In the rows, 128 means zero.
One turn moves every row onto another: examples first, then more rows asked:
K_663: [120 150 125 119 143  96 147 123 111 115 129 112 117 133  90 142 120 130]
K_172: [136 160 149 141 114 112 133 153 155  89  99 161 142 139 133 124 140 159]
K_20: [ 94 117 129 110 117 100 140 115 109 124 136  95 107 112 127 134 113 133]
K_742: [110 172 102 130 132 132 126 150 121 117 117 134 107 153 137 106 175 116]
K_383: [140 191 119 129 156 114 106 100 145 115 128  99 123 128 110 131 158 114]
K_420: [108 127 152 134  87 114 123 148 155  97 106 148 131 120 172 113 135 162]
K_120: [107 115 150 118  90 119 133 118 127 109 122 107 132  95 171 125 125 154]
K_541: [120 163 138 127 128 106  91 151 162 138 115 153  99 152 168  90 144 129]
K_274: [ 89 144 104 122 113 135 121 141 117 125 125 117 100 133 166 101 169 117]
K_412: [ 94 140 152 123 141  97 126 125 209 115 142 142 173 119 155 139 134 134]
K_385: [ 90 131 134 136 108  92 123 162 158 107 112 161 104 150 135 113 126 147]
K_100: [104 137 139 113 116 110  91 130 145 149 128 120  93 126 188  92 135 125]
K_210: [ 75 105 134 120  95  97 124 138 138 119 126 125  99 122 154 115 117 143]
K_851: [130 191 124 144 143 109  92 131 177 106 113 140 118 148 125 113 164 125]
K_699: [ 95 156 105 130 117 133 119 154 129 118 117 136 102 148 158  99 173 119]
K_616: [121 147 134 103 135 113 105 105 117 155 139  90 100 115 164 109 131 116]
K_495: [ 97 134 149 112 147 100 134 104 186 122 153 112 175 102 150 149 128 128]
K_93: [134 142 144 115 119 119 148 106 108 108 125  95 142  99 133 142 127 146]
K_398: [147 179 130 111 160 111 114 113 118 148 132 104 110 133 128 118 137 114]
K_175: [146 189 133 126 155 106 105 140 146 137 118 142 109 157 130 107 145 121]
K_823: [152 170 144 131 133 114 148 127 125  97 112 129 149 126 109 142 136 149]
K_982: [115 156 122 116 133 117 101  85 135 127 139  73 114 101 143 126 149 115]
K_224: [118 152 141 105 157 101 126 133 189 110 153 150 179 127 128 148 133 130]
K_619: [102 138 144 106 141 101 117 141 201 110 150 158 173 125 151 137 132 135]
K_126: [ 90 135 127 123 107 115  84 105 161 124 132  97 103 106 180 106 150 124]
K_135: [100 152 101 117 125 137 128 130 103 128 130 103 105 130 150 110 167 112]
K_407: [ 88 128 151 117 137  99 127 115 199 120 148 125 171 106 163 140 130 133]
K_434: [107 153 149 124 155  97 133 122 202 114 142 140 178 123 137 147 135 131]
K_253: [100 125 141  91 142 106 125 113 173 121 166 118 172 101 152 148 123 128]
K_77: [117 145 139  95 159 105 131 116 172 117 162 126 179 112 129 154 127 126]
K_533: [118 160 129 135 136  92 137 153 142 105 113 153 115 157  95 130 128 139]
K_712: [ 91 120 144  98 131 104 116 129 192 116 159 140 168 110 165 137 127 135]
K_949: [109 149 147 117 158  99 138 108 188 119 149 121 179 112 134 153 131 127]
K_860: [100 158 128 140 113 110  79 133 187 111 116 139 106 135 168  99 160 131]
K_798: [112 170 100 123 137 135 132 135 106 122 125 114 110 142 132 114 171 111]

K_135 moves to K_699
K_851 moves to K_982
K_120 moves to K_172
And these:
K_434 moves to K_495
K_619 moves to K_77
K_398 moves to K_100
K_663 moves to K_210

One turn moves every row onto another: examples first, then more rows asked:
K_833: [137 112 107 121 116 129 155 143 129 128 135 186]
K_932: [115 127 130 146 126 152  81 147 134 117 118 104]
K_995: [120 115 164 123 157 169 107 161 131 122 132 109]
K_556: [122 114 120 142 127 151  86 136 125 110 130  97]
K_855: [ 95 145 126 112 128 132 135 145 113 181 129 148]
K_212: [149 130 117  99 113 109 143 133 147 115 108 160]
K_752: [124 107 148 111 133 122 130 133  65 111 136 155]
K_133: [129 110 101 107 130 114 154 145 133 103 114 157]
K_237: [112 163 170 119 120 141 136 141 113 129  98 163]
K_791: [150 114 174 111 140 155  92 142 127 128 142 110]
K_489: [132 133 132 138 115 151  82 130 139 119 121 100]
K_906: [115 125 123 103 124 118 125 132  94 177 149 146]
K_483: [115 128 120 126 117 140 146 145 118 168 143 182]
K_283: [143 129 169 115 140 169 110 144 150 117 126 108]
K_886: [ 97 131 132 122 138 157 166 136  96 105 118 143]
K_743: [143 123 115 120 109 129 152 139 138 134 130 188]
K_417: [127 122 121 121 113 132 140 138 110 167 151 182]
K_130: [142  98 155 114 151 162 110 144 125 106 144 103]
K_898: [152 144 157  99 104 134 138 101  99 122 128 147]
K_396: [134 117 132 138 120 140  71 134 123 118 130 103]

K_752 moves to K_886
K_906 moves to K_133
K_791 moves to K_130
And these:
K_483 moves to K_743
K_396 moves to K_556

One turn moves every row onto another: examples first, then more rows asked:
K_537: [118 137 106  66  81 159 163 125 119 142 133 170 112 106]
K_628: [104 123 163 121 101 172 158 122  97 138 131 137 158 120]
K_965: [105 128 162 119  98 179 153 121 100 143 114 137 155 118]
K_182: [104 131 166 116  95 180 147 121 102 149 114 139 151 116]
K_69: [104 127 161 119 100 173 159 120  98 139 121 138 157 121]
K_30: [146 145 148  81 147 150 101 122 122 145 112 147 160 104]
K_819: [104 123 165 118 101 169 151 122  97 139 138 138 155 117]
K_538: [142 153 134  88 149 156 124 119 124 134  86 149 169 113]
K_393: [118 134 105  67  81 157 164 125 117 141 140 170 110 107]
K_451: [107 122 169 117  98 172 143 121  99 146 138 137 151 115]
K_226: [153 136 109 157 131 144 131 123 141 160 123 146  93 111]
K_27: [150 134 102 162 134 138 150 121 139 147 123 149  99 118]
K_97: [150 138 103 161 131 144 143 121 141 154 111 148  96 115]
K_768: [139 147 129  92 154 150 138 117 121 124  94 151 176 119]
K_784: [145 135 141  85 157 135 119 122 117 131 139 148 168 111]
K_801: [140 141 130  91 159 143 142 119 118 118 111 151 179 122]
K_294: [150 130 103 162 136 137 147 122 137 148 132 148 100 117]
K_760: [107 125 170 116  97 175 140 123 101 150 131 136 149 113]
K_293: [144 149 142  83 147 154 108 119 126 143  94 149 164 106]
K_759: [121 138 106  67  79 159 159 125 120 144 134 168 109 105]
K_667: [150 136 101 163 133 143 148 121 139 149 115 147  99 118]
K_223: [119 135 108  67  80 158 159 125 120 145 137 168 109 106]
K_524: [168 115 112 104 107 146 109 143 155 144  94 122 113 102]
K_218: [171 107 117 103 111 136 105 147 152 142 120 123 112 101]
K_441: [162 101  96 116 126 125 156 141 145 112 123 126 131 121]
K_984: [166  96 102 111 123 121 139 145 146 119 142 125 125 114]
K_508: [147 139 148  82 152 141 104 123 121 139 131 148 163 105]
K_186: [170  98 112 106 117 125 119 147 147 133 140 124 117 105]
K_372: [162 108  88 116 120 135 159 137 149 112  96 127 134 123]
K_512: [165 119 101 108 107 148 126 141 155 135  77 127 119 110]
K_134: [119 135 108  68  81 157 161 125 118 144 140 169 110 105]
K_25: [119 135 106  69  84 157 165 125 119 141 138 168 111 108]
K_924: [106 129 169 117  95 179 140 121 102 151 121 136 149 113]
K_311: [118 135 106  67  81 160 163 127 119 144 132 170 110 106]
K_245: [153 133 110 159 133 140 133 124 139 157 131 146  94 112]
K_68: [152 130 106 159 135 136 140 124 138 154 134 147  96 115]
K_402: [152 137 107 159 130 145 135 121 142 159 114 147  93 112]
K_199: [163 117  94 113 114 143 146 138 152 122  76 128 128 118]
K_76: [117 135 105  68  82 159 166 126 118 140 134 171 112 107]
K_356: [142 135 135  89 158 135 134 120 116 120 131 149 176 117]

K_223 moves to K_25
K_69 moves to K_924
And these:
K_768 moves to K_30
K_27 moves to K_402
K_441 moves to K_512

One turn moves every row onto another: examples first, then more rows asked:
K_874: [126 135 141 166 136 140  99 145  96  90 120 118 119 122 176 124 119 120]
K_106: [113 149 180 133  85 126  93 166 113  63 139 127 117 106 126 125 111 148]
K_373: [116 153 168 145 145 169 138 156  73  96 138  83 142 157  99 111  90 124]
K_519: [146 128 131  74 125 133 135 143  90  45 145 122 122 130 156 126 105 160]
K_511: [126 110 140 108 131 144 104 140  90 131 117 120 136 121  66 132 112 125]
K_336: [107 152 148 124 107 132 115 102 105  91 100 104 140 132 139 152 111 124]
K_607: [135 135 111  68 139 123 122 115  91  70 145 110 137 143 101 150 103 140]
K_756: [109 148 149 138 111 129 107 128 113 105 117 110 127 116 173 139 123 138]
K_37: [125 141 162 147  92 122 110 144 103  45 118 131 118 112  81 140 111 139]
K_327: [162 123 129  85 123 136 146 127  83  53 136 124 109 130 142 147 107 162]
K_447: [125 125 133 157 143 139 159 140  95  73 163 132 128 138  64 135 102 141]
K_279: [141 104 144 128 148 159  90 164  77 131 131 125 124 121  96 110 107 116]
K_850: [161 123 129  91 134 144 138 139  73  38 141 126 113 137 149 128  99 147]
K_967: [159 114 120 100 134 128 140 146  91  49 142 131 108 121 150 136 118 166]
K_804: [127 156 189 128  78 143 107 138  91  67 124 122 109 117 105 147  95 139]
K_291: [ 97 143 158 117 114 126 149 152 124 105 181 119 134 124 107 132 112 168]
K_957: [120 106 145 111 134 141  89 170 101 139 136 123 134 110 102 111 121 132]
K_654: [113 133 149 146 151 148 135 175  94  67 189 129 135 140 109  96  93 130]
K_535: [147 119 116  86 131 122 142 139  91  32 136 127 126 130 133 131 113 157]
K_678: [149 129 124  85 149 137 103 156  90  96 173 115 112 127 162 132 109 152]
K_603: [134 135 166 149 133 159 144 163  93 114 191 124 104 127 129 130  97 157]
K_899: [158 115 101 112 171 130 106 159  84  67 166 126 115 128 136 124 112 136]
K_469: [ 94 151 162 135 141 143 127 177 104 100 150  85 153 141 118  95 109 142]
K_317: [158 122 103 100 163 136 119 128  72  58 148 120 123 146 103 141  98 126]
K_411: [121 110 138 113 146 147  91 157  85 110 125 122 145 128  74 105 105 108]
K_981: [130 149 171 152 131 164 147 146  81 127 135  85 120 140 105 141 103 152]
K_777: [116 140 128 152 126 132 119 105  92  65  92 115 142 137 117 145 108 110]
K_16: [143 131 124  70 131 125 118 125  98 104 156 110 117 125 134 159 114 164]
K_410: [111 153 167 110 118 155 157 125  89  88 169 112 136 152  82 137  79 137]
K_316: [120 122 159  92 125 154  94 148  90 140 129 113 137 122  95 120 105 125]
K_609: [142 135 174 166 101 139  99 167  92  63 135 136  95 104 120 134 108 142]
K_452: [ 95 141 142 147 136 124 144 160 117  97 132  92 153 132  80 118 125 156]
K_634: [126 145 173 150 106 142  96 161  85  34 132 131 118 123 105 117  93 120]
K_382: [123 134 126 171 144 137 105 136  90  59 108 122 135 133 142 120 112 104]
K_324: [127 128 142 181 149 141 146 165  97 112 136 100 122 127  92 129 124 158]

K_678 moves to K_899
K_447 moves to K_410
K_469 moves to K_324
And these:
K_874 moves to K_382
K_411 moves to K_511
K_37 moves to K_804
K_535 moves to K_327

One turn moves every row onto another: examples first, then more rows asked:
K_432: [113 126  98 163 107 136 180 152 150  98 134 109  98 135 111 111 120 102
  80 142 150  97 114  91 174 135  83 108 145 195]
K_8: [145 115 116 126 122 129 181 148 155 132  98  68  82  92  75 116 143 124
  78 172 126  85 101  77 158 111 109  95 119 151]
K_117: [ 97 113 148 101 137 148 160 114 127 120 147 104 130 122 134 147 130 108
 109 171 118 137 113 129 113 106  94 144 121 124]
K_726: [141 101 154 130 161 124 143 109 136 123  99 117 138 123  92 136 130 112
 101 182 125 146  84 125 114 114  62 103 111 129]
K_243: [130 140 107 111 147 122  94 158 139 112 107 123 133 140 116 136 149 110
  91 146 103 109  93 146 120 109  90 133 132 148]
K_361: [145 115 115 115 162 168 134 115 147 127 128 146 109 113 111 119 114 106
  59 156  94 133 114  90 184 157 130 111  99 177]
K_395: [136 131 108 109 138 115  88 139 136 104 110 126 132 152 120 137 148 112
 100 153 109 131 102 140 135 102 103 135 149 151]
K_704: [157  85 134 186 140 144 191 161 132 122 135 105  95 100 127 143 143 111
  91 185  85 119  96 122 112 130 134 106 147 167]
K_465: [161  92 127 187 142 142 191 154 138 126 140 114 100 116 120 157 139 104
  99 199  97 121  93 121 115 127 143 112 150 176]
K_26: [138  99 111 104 106 136 187 151 147 126 110  78  84 104 102 117 148 136
  90 187 117  94 134 109 163 102 141  95 115 158]
K_550: [159 131 161 131 101 160 141 112 166 124 165 136 122 124 126 143 165 128
 106 177 138  82 118 133 144 145 111 135 147 135]
K_935: [184 118 168 147 115 149 133 119 169 125 132 142 125 115 106 127 169 137
  96 178 132  83 104 140 140 152  86 104 132 134]
K_457: [ 98 116 147 102 138 147 160 111 128 121 148 105 131 125 132 150 129 105
 111 173 122 138 111 126 114 105  95 146 124 126]
K_138: [130 147 108 116 148 120  91 148 141 111 110 119 132 143 110 141 146 102
  92 142 112 113  85 128 125 108  87 141 143 147]
K_817: [138 121 114 114 164 172 137 120 149 129 132 144 109 110 112 122 114 103
  57 153  93 124 111  91 179 158 128 117  96 177]
K_41: [131 116  93 164 111 128 176 147 155  98 124 128 107 154 103 118 120 107
  90 167 156 108 118 109 180 131  94  92 140 208]
K_697: [141 100 152 129 161 125 144 110 137 124  99 121 140 126  93 138 131 113
 102 186 125 146  86 131 114 113  65 101 108 132]
K_877: [145 115 116 116 162 167 133 115 146 127 128 145 108 111 111 119 114 106
  59 154  94 133 113  89 184 157 129 112 100 177]
K_953: [133 129 115 111 135 115  87 143 131 101 107 117 126 140 123 126 151 114
  93 139 102 130 101 133 134 105  93 134 151 142]
K_231: [154 117 101 118 127 130 185 146 165 139 103  93  97 123  70 140 139 121
  95 207 139  85 109 103 159 104 133  93 108 172]
K_266: [141 118 109 115 110 129 182 124 154 127 121  75  83 118  84 134 137 117
  97 187 142 104 115  70 174  99 140 115 142 160]
K_888: [156  92 137 193 141 141 188 152 132 121 137  97  91  98 121 144 140 104
  89 175  92 122  86 100 115 131 127 115 160 163]
K_790: [160  97 130 193 144 139 188 144 138 124 142 106  96 113 114 157 136  97
  97 189 103 125  84  99 119 128 136 119 164 171]
K_625: [116 116  91 152 106 141 185 169 152 101 131 124 106 142 120 113 126 114
  85 161 139  91 131 130 168 133  96  94 121 205]
K_745: [139 122 113 114 164 172 137 120 149 130 133 143 110 111 111 123 113 102
  58 153  95 124 111  89 179 159 129 117  96 177]
K_776: [183 126 169 153 116 145 130 108 170 125 136 138 123 118  98 133 164 128
  97 174 142  87  95 120 145 152  83 113 145 133]
K_757: [125 106 103 163 105 131 177 161 145  93 115 113  98 127 115  93 128 118
  75 144 134 103 123 113 173 137  79  83 133 194]
K_648: [155 127 168 134  99 161 140 116 160 121 162 125 115 108 131 130 167 132
  98 161 130  81 117 126 142 148  99 134 149 125]

K_888 moves to K_704
K_757 moves to K_625
K_776 moves to K_648
And these:
K_395 moves to K_138
K_361 moves to K_745
K_457 moves to K_726
K_231 moves to K_266

